Each named turn below is shown by a few rows before and after it. Which turns, in which order, take the first row of each later pair to the second? The first pair is answered.
turn T:
[ -6  -2  17  -5  -2   7   6  -2  -3   1 -18  -2  -8  -4  -1  -8  -9   5
   0   4  11   6 -13   1   1  -5  -9  -7   3  19   1  -2  -4  -5] => [  1  -8   8  -3   0   0  11   2   2  -2 -29  -6  -5   4   6  -1  -9   0
   2   0   0  -1 -14   1   4   6   0  -4  13  14  -8  -2   5  -1]
[  3   3   2   2  -4 -21  -5  -6   0  -9  -4   2   0  10  12   3   8   4
  -5  21   7  -1 -11  -4   1 -23  -5 -18   6   7  12  -1   1 -23] => [ 11  -5  -8   7   0 -22  -1  -1   6  -8 -14   0   1  19  15  11  12   0
  -7  12  -6  -3 -10  -7   5  -9   5 -15  16  -9   2  -4  11 -20]
[  3  10 -15   9  -9 -14  -4  -7  -1  -4  -2  -2  21  -7  21  14  -1  -1
  18  -8   6  -5 -16  -9 -12 -15  -8   7   6  -2  -1   2 -24  11] => [  7   6 -18   9  -3 -14  -3   0   3  -3  -1  -2  26  -8  18  18   4  -5
  16 -12   1   0 -13  -8 -10 -11  -6  11   9 -13  -5   1 -21  16]
[  6 -16   4  -1  13   7   2  10  -3   3  -2   2  -3  11  -6  -1   4  -1
 -14  -6 -16   2   2   2   7  11  13   6   4 -15  -1  -6  13   4] => [ -5  -8  16  -5  11  15  -4   7  -6   4  15   7  -8  -1 -14 -10   4   2
 -19   3  -2   9   8   2   3  -2   4   4  -8  -8  10  -3   2   6]
turn E:
[  6  -7  -5  10  18  11   8  16  13  -1  -2  18  12  16 -12   6  -5  -9
 -12  -7 -16   4  13   0  13  19   4   2  11 -28  -2  -7  10  10] => [  0 -11   2   4  10  -3  15   3  10  -3 -13   9  -6  30  -3   5 -11 -11
 -20  -4 -18  -6   1   2  16  28  14  -3   6  -9  -2  -6  23  -4]
[  2 -23 -10 -17 -24 -17  12 -13   8 -12 -24  -1 -18  29  20   4  -5  -8
  -8   2  -6 -16 -20  -3  -6   3  -1   1   1  11  -3  20  23  -8] => [-11 -20  15 -18 -17  12  -2 -10   3  -5  13  21 -18   9  -1 -22  -1  -1
 -24  17  17   9  -7   0  -5 -17 -19   2 -19  12  18  20  13  -1]
[ 21  14 -22   5  13  27  -9  16  19  -2  11  12  34 -10  -8  12  16   5
  14  -1  -1  18  15 -18  -1 -17 -22  11   9 -32  -6  -4  -9  19] => [ 26   0 -27   0  -6 -16  15  -7  17 -15 -33 -20   8  24  20  30   5  -3
  17  -2 -16 -17 -12 -19   3  15   6   2  19  -1 -22  -1  16  -9]
turn W:
[  1   4  -1  18  -1 -14   0   7   6   1  -6   6  10  -3  11   5  12   1
  17  -7  16  -9   1   4  -4   1  -4   4  10 -15  -3  -8  10   8] => [ -4  -3   6  12   0 -18   6   1   2   2 -15   3   0   8  12   3   9   1
   8  -4  13 -13  -5   7  -3   6   3   2   8  -6  -1  -7  20   0]
[ 14  -2 -16   7  -4 -13   6  -6 -11  -8 -24 -12  -3   9   6   7  -6  -5
   8  -7 -14  -4  -2   0  -7   6  10  11   5  -1  -7   5 -10  -5] => [  6   4 -11   6  -8 -16   5 -11 -13 -10 -19 -15  -4   2   9   7  -9  -1
  11   1  -8   1  -6  -2 -14   0   6   9   2  11  -2  10 -21 -11]
[  0  10  -4  -4  -7 -15   7  -6  -5   2 -16 -15  -2   1  12   2  -8  -2
  15   3   7 -15  -4   5  -9   4   2 -12   4  13 -13   8 -26 -14] => [  4  16 -13   3  -2  -8   2   2   2   3 -12 -11  15  -6   6   6  -5   1
  21  -3   3  -8   3   3  -9   0  -5  -5   7  -2 -18   4 -30   1]
Pairs:
Between the rows of a pair lie 2 to 3 turns.
[ -8  -8  21 -14   1   0   4 -13  -2  -3   0  -3 -23  10  -6 -15   0  -6
 -27   8   6  -5  -8  12   3   2   3 -12  -7  18  10   1  12 -15] => [ 10 -11  -9  -6  21   7   1  12   7   4  -3   8   1  12 -16   0   2 -14
 -15 -11 -17   1   6  13  11   5   4   3  11 -27  -5  -6  22  12] | E, W, E
[-16  14  18  14   1   4  -1   3   4  12  10 -17  -1 -13   0  -1  -1  15
  12  12  31  17   9 -10 -10  -5 -10  -7  -1  24  -6   2  -6 -20] => [-11  12  18  12  -3 -11   2  -2   5  10   0 -24  -7  -9   8   3  -5  10
  14   8  26   9   2 -10  -8   0  -4  -7   5  31 -13   0  -3 -23] | E, E, E
[ -9  -8   6  -5  -2   4   5  -7  -1   4   2   5 -13   2  -5 -10  -3  12
  -9   8   0  -2  -6  10  -2  -5  -4  -8 -11  22   4   0   4  -8] => [ 10   1 -21   2   6  -4   4   7   8   3  -8   3  13   2   0   9  -1  10
  12  -9 -16  -5  -1   4  -1  -1  -4  -1   6  -3 -14  -1   1   5] | E, E
[-15  -4  25  -9 -12  -8   8 -17  -8 -10   8  -8 -17   4  -2 -11 -11   7
 -11  17  16   0 -11  -5   5  -7  -3 -15 -19  33  10   5   0 -21] => [  1  -4   1  -6 -15 -28  18 -15  -3 -11 -18 -21 -10  17  15   8 -12   4
   9   2  -2 -18 -16 -11   6   8   9 -13   0  25  -7   4   8 -21] | E, E, E
[ 12   1  -8  16  14  10  -3  18   7  11  18  14  18 -15 -11  -2  -4   1
   9  -8  -5   2   9   0   1 -10 -10   6  -7 -20  -4   4 -16  15] => [  7  -4  -6   9  -8 -20  13 -11   3   0 -11 -11  -6   3  16  11 -15   0
  13  -2  -6 -25 -11  -6  -1   5   7  -4  -5  21 -10   7 -10 -12] | E, W
[  2   1  -7   2   2  16 -10  10   8  14  12  10  16 -22  -6 -13   5   1
  -6   0  10  10   4   8  -1 -12 -21   3   2 -22   8   9   2   4] => [  0 -10   0  -6 -12 -11   9  -9   4   3 -16 -13  -9   0  16  -3  -2  -3
 -11   4   3 -13 -14   7   1   6   1  -6   6  12  -1  13  19 -20] | E, E
[-16  -7   4   3  -6 -14   6 -12 -10 -14   7  -7 -19   9  20  -4 -16  -3
  -7   7   3 -16  -6   0  10   6 -10  -3   1  25  13   0   2 -10] => [  0   9 -20  12   7  -2  -7  12   0  -9  11   4  18  -4   9   8  -9  -7
  14  -7 -11  -6   6  -5   8  -5 -19  10  14 -13   1  -4 -14  20] | E, E
[ 19  10 -25  15  -3 -17   5  17   2 -16 -26 -24   6   4  22  27 -20  10
   8  -5 -39  -9  -6 -10 -12  16   0   5   6  10 -22 -17 -10 -10] => [ 10  -2  -2  14  23  28  -9  40   4  -5  16   8   7  -7 -15  -5 -12   6
 -25   0 -32  20  12   1   0   8 -11  11 -15 -21  -1 -23   3   7] | E, E, W
[  4   3  -1  -6 -19 -14  12 -10 -14 -17   1 -19 -15   3  11   7  -5  11
  25   4   6   1 -12   1  -8 -22   5  -3  -4  15   6   6 -28 -11] => [  8   9  -9  -1 -12  -4   5   0  -9 -13  11 -10   1  -9   5   6  -2  11
  34   0   5  11  -4   0  -9 -31  -4   5  -3  -3   4   6 -35   3] | E, E
[  2  -9   1  -2  13  17  -8  15  10   0   4  12  11   5  -7   1  10   2
 -11  -5 -14   8   1  -1   9   1   6   9  -6 -20   0  -4  20  10] => [ -6 -11   6  -6   8  17 -10  11   5  -1   9  12   1   5  -7  -3   8   2
 -21  -1  -8   7  -2   0   8  -2   5   6 -13 -11   4  -2  24   1] | E, E, E
[ -6 -16  41 -26  16 -14  -9  -3  -9   4  18   1   0  -3  -9 -22   7 -35
 -41   3  31   4 -13   7   9   3 -10  29  -4  -7   2  10 -13 -23] => [  8 -12  13 -20   8 -43   2  -6  -1   1 -16 -22  11  10  14   9   4 -38
 -14 -14   9 -18 -22   2   9  20   4  31  18 -12 -25   8 -11 -24] | W, E, E
[ -3 -16  -6  -2 -25 -25  24  -5 -12   2 -30 -21 -11  13  30   2   3 -19
   3  -2  -4  -9  -1   8  19   1  18  -7  19   8 -20   2   7  -9] => [-12  14  -8   6 -28  -7   8   0 -10   6   3  -7  13 -23  21  -1   9  -8
  23   5  15  16  10   1   7 -32 -12  -5  10   6  -8   9 -36   4] | W, E, E
[ 17 -21 -16  -2  21   5  18  17   7  -4 -18  -1   6  20 -17   0   4   2
 -10 -18 -32  -8  -1   6  17  30  12   2  14 -25 -13  -8  30  21] => [ 13 -13 -12  -1  29  22   6  26   6   0   1  12  15   7 -27 -12   7   0
 -19 -16 -25   6   6   4  15  15   1   4   5 -35  -4  -9  21  29] | E, E, E
[-27 -12  -7  14 -29 -12 -19   2  10  17 -20   3 -19  -6  -6  15 -14  27
  -2   2  24  14   6   7 -11  -3   3  -3   8  29 -25  -7  -5 -26] => [-31 -24   6  10 -20  -3 -24   7  10  20 -14  11 -27   3 -13   4 -13  21
 -15   4  24  17  12  11  -7   3   6  -2   4  24 -20  -9   9 -30] | T, E
[ 25  -6  10  16  20   0  -1  20   5  12  -8  -6  16   6 -21  -4  16 -23
 -13  -6 -16  -4  -7 -16 -26   1  -8  -7  -1 -30  -6 -20   6  25] => [ 25   5   2  20  10 -10   3  12   6  12 -15 -16  24   4 -11   4  14 -21
   7  -6 -15  -8 -10 -24 -31  -3 -11  -7   3 -21 -11 -18  -9  23] | T, E
[  6 -18   5 -29  -4 -14  -9  -3  -8  -6  -8  -8  -6  13   6   6 -11   6
  10   5   2   4   1  17  -4  28   9 -12   8   4   2  -3  26 -11] => [ 11 -10  -6 -20  10   4 -22  17  -5  -1  14   7  17  -3 -10   7  -4   9
  19   2   5  21  19  15  -6  10  -6  -1   7 -21   7  -5  11  14] | E, E
[ 10  18 -30  16  -4 -14 -16   6  24   4 -11   4  25 -11   4  25   8  -7
  32  -7  -4  -7  -7 -12  -5  -5  -3  15  26   9 -11   5 -24  19] => [  1  25 -18  16  -6   0 -23   9  21   4  11  13  25 -22  -6  12   9  -4
  25  -1  10   4  -3 -13 -10 -19 -13  14  12  12   1   6 -32  21] | T, T
[ -5 -25  21 -24   1   1  -2   4  -1  -8  -3 -13 -10  20 -17 -13  16 -10
 -24  -1  -6  -7 -14  11  11  14  12  -8  -1 -13  -1 -10  45  -5] => [-16 -14  33 -24 -10  10  -6  -4  -6 -11  10  -9 -15   8 -21 -24  14  -3
 -25  10  12  -4 -17  10   6   3   5 -12 -11   1  10  -5  28  -8] | T, T
[  6 -14 -14   6  26  -5 -11   2  18   8   5   9 -11  25 -19  -7 -12  -7
   0  -7   3  -6   8  -8  25  24  -6  -9 -11  -6  -1 -17  35   0] => [ 17   5 -34  18  18 -13 -11   4  22   6  -2   3  12  11  -7  11 -12  -1
  28 -13   2  -8  11 -18  16  13 -14  -3   0 -10 -11 -14   5  11] | W, E, E
[ 11 -12  -2  -8   2 -15   6  -6  -3  10 -17  -6  -4  18   2  15 -10  -7
  -8  -3 -10  -4   2  -2   4  12  13   8   7   7 -10   3  24 -11] => [ -4   2  12  -6   0   9  -9  -2  -7  12  15  13   0  -9  -9  -5  -5   2
 -11   9  14  19  10   0  -3 -14  -9   6 -10   7   9   5  -1  -5] | E, W
[ 14  -3 -16   0   5 -13   6   6   2   1 -17  -2   5  14   5   7  -3  -5
   2 -14 -11 -17  -3   2   6  10   9   3  15 -21 -12  -4  15   6] => [-13   8  17  -4  -4   2  -6  -5  -8   3  15   6 -12  -6  -6 -17  -1   5
 -10   9  23   3  -2   2  -5 -16 -10  -8 -12   8  16   5  -3  -5] | W, E
[ -4 -20  -9 -10  -1   5  18   6   9  -7 -19  15  -4  21 -10   8  -8 -13
  -3  18   4   1   0   3  -7   4  23  -3 -11 -19  -6 -11  13  -4] => [ -7 -16  -6 -12 -11  -5  22  -5   4 -10 -23   7  -9  20  -2  13 -13 -10
   3  19   6  -4  -6   0 -11   1  24  -6 -11  -4  -5  -8   5 -11] | W, T
[-17 -21  20  -5  18  18 -10   1 -12  -1  20  13 -18   2 -20 -27   4  -2
 -36   1   6  11   2   4   1   0   6  -9  -7 -10   9  -4  24 -12] => [-15 -11  15  -1  16  25 -19   7  -8   2  31  21  -2 -12 -22 -24   7   1
 -26  -1  11  17  12  -3  -5 -11  -5  -2  -9 -20  12  -2  11   0] | W, W
[ 10  -4 -19   4  10   7  -6  14   8   0   0  10  15  -3   1   3  -2  -3
  -1 -11 -15  10  10   3  -3   7   5   4   1 -30  -8   2   4   7] => [ 12   5 -23   8  -3  -8  -2   6   8   0  -9   2  18  -3  13  13  -3   1
  12 -10 -15   2   5  -4  -7   5   3   1   6 -19 -13   6  -9   4] | T, E
[ -7   2   7 -11 -10  -2   2  -9  -1  -6  -5  -6  -7   8   9  -4   1   7
   1   1  -7  -5 -11  -9   3  16   9 -13  -3  11  -4   2   5 -12] => [  1  11  -7  -3   0  14  -6   7   5  -4   7  10  14  -7   1   0   5   8
  13  -2 -11  10   0 -11   1   3  -5  -2   3 -14  -4  -1  -8  10] | E, E
[  1  19  -4   6   7  11 -20  11   4  -6  23  11  13 -16  -9 -16   5   4
  -5  -7  12  25   6   7  -4 -16 -22   1  -6 -10  -1   1 -18  15] => [  2  -1   2  -5  -9 -28   3 -15  -1 -17 -16 -19 -16  14  17  -2  -5  -2
  -8  -3   2  -9 -19   6   1  12   6 -14   2  29 -10   6   6 -16] | E, E
[ -6 -35  20   4  17  20  16   8   5 -17  26  27 -26   9 -21 -14  -4 -17
 -57  -2  15   6  24  15  39 -21   2   2 -18 -26  -3   6  38  19] => [-18 -29  34   1 -17 -14  26 -29  -5 -26   8   2 -49  17   9  -2 -15  -8
 -45  12  30 -17   5   7  29 -20  10 -14 -20  34   1  20  22 -12] | W, T
[ 9 -7  1  7 15  9  5  7  8  1  9  9  2  2 -5 -5 -5  4 -9 -5  0  1  0 -1
  2  5  1 -2 -3 -7  2 -3 11  3] => [ 11  -2 -10   7   7  -6   9  -2   8  -1  -3  -3   3   6   6   8  -8   3
   5  -6  -5  -8  -7  -4   0  10   4  -5   5   1  -6   0   6   2] | T, E, E
[  3  -5 -18  -2   2 -13   2   5   3   4 -20   7   1  20  12  30   0  -6
   3   2  -6 -12 -17   3   3  18  22  -8  11  -7 -15  -3  10   2] => [-15  14   8   0  -4   8 -13  -1  -3   5  19  23   0  -4  -2  10   1   4
  -2  22  26  12  -8   0  -9 -15  -3 -13 -13   8   9   1 -22   0] | E, W
